[[26.4,54.5,-47.5,-48.3,-5.5,64.7,-31.1],
[37.5,-27.8,18.4,46.8,-31.9,-22.4,-44.5]] value -44.5

[[-56.1,-45.4,-49.3,-53.1,-52.7],
[-48.4,-53.8,-50.5,-50.6,-49.9]] value -53.1

[[55.0,57.6,-56.8,-55.5,-53.0,-53.0,-48.1],
[60.4,-28.7,-60.7,-54.1,-51.9,-55.0,-58.7]] value -56.8

[-5.9,13.1,52.2,-22.4,-18.0,0.0,-7.9] value -7.9

[[-12.7,11.0,5.7,-8.7,58.4,-10.5,5.1],
[-20.6,20.8,-3.2,-15.7,52.6,0.2,13.5]] value -12.7

[[22.1,-56.8,-56.2,-53.2,-53.1],
[-25.6,62.4,-54.1,-53.7,-60.1],
[59.0,53.6,-54.3,59.7,58.4]] value -56.2

[65.4,38.9,57.0,27.4,61.8] value 57.0

[-11.9,0.9,19.3,48.0,-47.1,-30.2] value -11.9
---
[[-6.0, -0.6, -14.5, -48.3],
 [-19.8, -8.9, 15.0, 33.5],
 [14.7, 5.5, 35.5, -2.8]] gives -6.0

[[-12.9, 5.3, -8.2, 1.6, -14.6],
 [-7.5, 51.8, -10.1, 8.8, 5.8],
 [22.4, 3.2, -6.2, -7.5, -52.4]] gives -12.9

[[-44.5, -41.7, -55.0, -64.2, -59.6, -54.3, 49.7],
 [-50.5, -63.0, -51.7, -54.5, -45.0, -61.7, 53.1],
 [-45.7, -47.6, -58.9, -64.9, -60.8, -57.6, 51.5]] gives -44.5

[[-12.9, -61.4, 9.3, 15.2, -63.4, 10.0, -50.6],
 [-33.9, -21.2, 14.8, -23.6, -9.3, 10.0, -9.0],
 [0.7, 13.2, 12.4, -4.5, 12.9, 10.0, 25.5]] gives -12.9

[[-58.2, -56.6, 57.4, -54.2, -57.5],
 [46.8, -39.8, 51.9, 18.8, 53.5],
 [52.6, 56.4, -57.5, -60.0, 51.0]] gives -58.2

[[-27.4, -5.7, -11.2, -5.7, 7.3, -7.4, 1.4],
 [56.3, -29.0, -23.7, 36.6, -37.7, 37.9, 26.1],
 [31.5, -3.0, 14.9, 4.4, -5.7, 6.1, -4.0]] gives -27.4
---
[[-29.8,-12.2,-23.9,-23.0,33.7,-8.3,38.8],
[-4.1,-10.4,15.2,-25.1,18.0,2.1,-6.1],
[-29.1,30.7,23.5,-7.0,65.8,38.3,7.0]] >> 38.3

[3.7,0.6,44.8,-56.4,-59.0,-5.8] >> -59.0

[-49.6,-46.4,-51.1,-50.3,-53.4] >> -50.3

[[-32.1,-29.1,-29.7,44.6],
[7.4,-6.1,5.7,11.1],
[27.3,16.4,24.1,-53.8]] >> 24.1

[[22.6,-59.5,35.5,24.4,37.6],
[22.6,9.4,-7.2,24.4,48.1]] >> 24.4

[5.4,65.6,4.9,19.0,-0.5,-2.9,2.6] >> -2.9

[-32.3,58.5,35.0,19.8,30.3,13.7] >> 30.3

[-55.4,-59.7,-54.8,-27.5] >> -54.8

[24.6,27.0,-9.8,20.0,63.4] >> 20.0
---
[63.0,0.9,-47.3,-18.2] ans = -47.3
[-57.4,3.3,0.7,-20.6,59.6,-14.0,-32.3] ans = 0.7
[-48.7,47.3,29.5,-47.1,-6.0,-33.0,52.2] ans = 29.5
[59.9,-32.0,1.1,29.7,28.5,30.5] ans = 1.1
[-64.5,-2.8,61.9,37.0,58.7,46.2,57.3] ans = 61.9
[-56.1,-36.2,-57.9,-38.6,-61.2] ans = -57.9
[-43.7,37.4,21.9,15.6,-47.5,-39.3] ans = 21.9
---
[[67 22 35 40]
 [80  2 26 29]] >> 67

[[ -59  243  239  413 -128  303  278]
 [ 443  460  516 -641  -19 -391  642]
 [ 345  472  535 -518 -101 -318  671]] >> 443

[[5 1 3 6]
 [5 0 3 5]
 [5 4 5 9]] >> 5

[[-409  791  -98   43]
 [ 447 -394 -293  -13]
 [-648  646  139  130]] >> 447

[[50 38 50 28]
 [75 50 73 11]] >> 50

[[8992 7533 3636 4816 3713 9082]
 [5187 5409 7810 8171 5452 2261]] >> 8992

[[382 911 490 519 249 355]
 [495 393 696 403 591 403]] >> 382
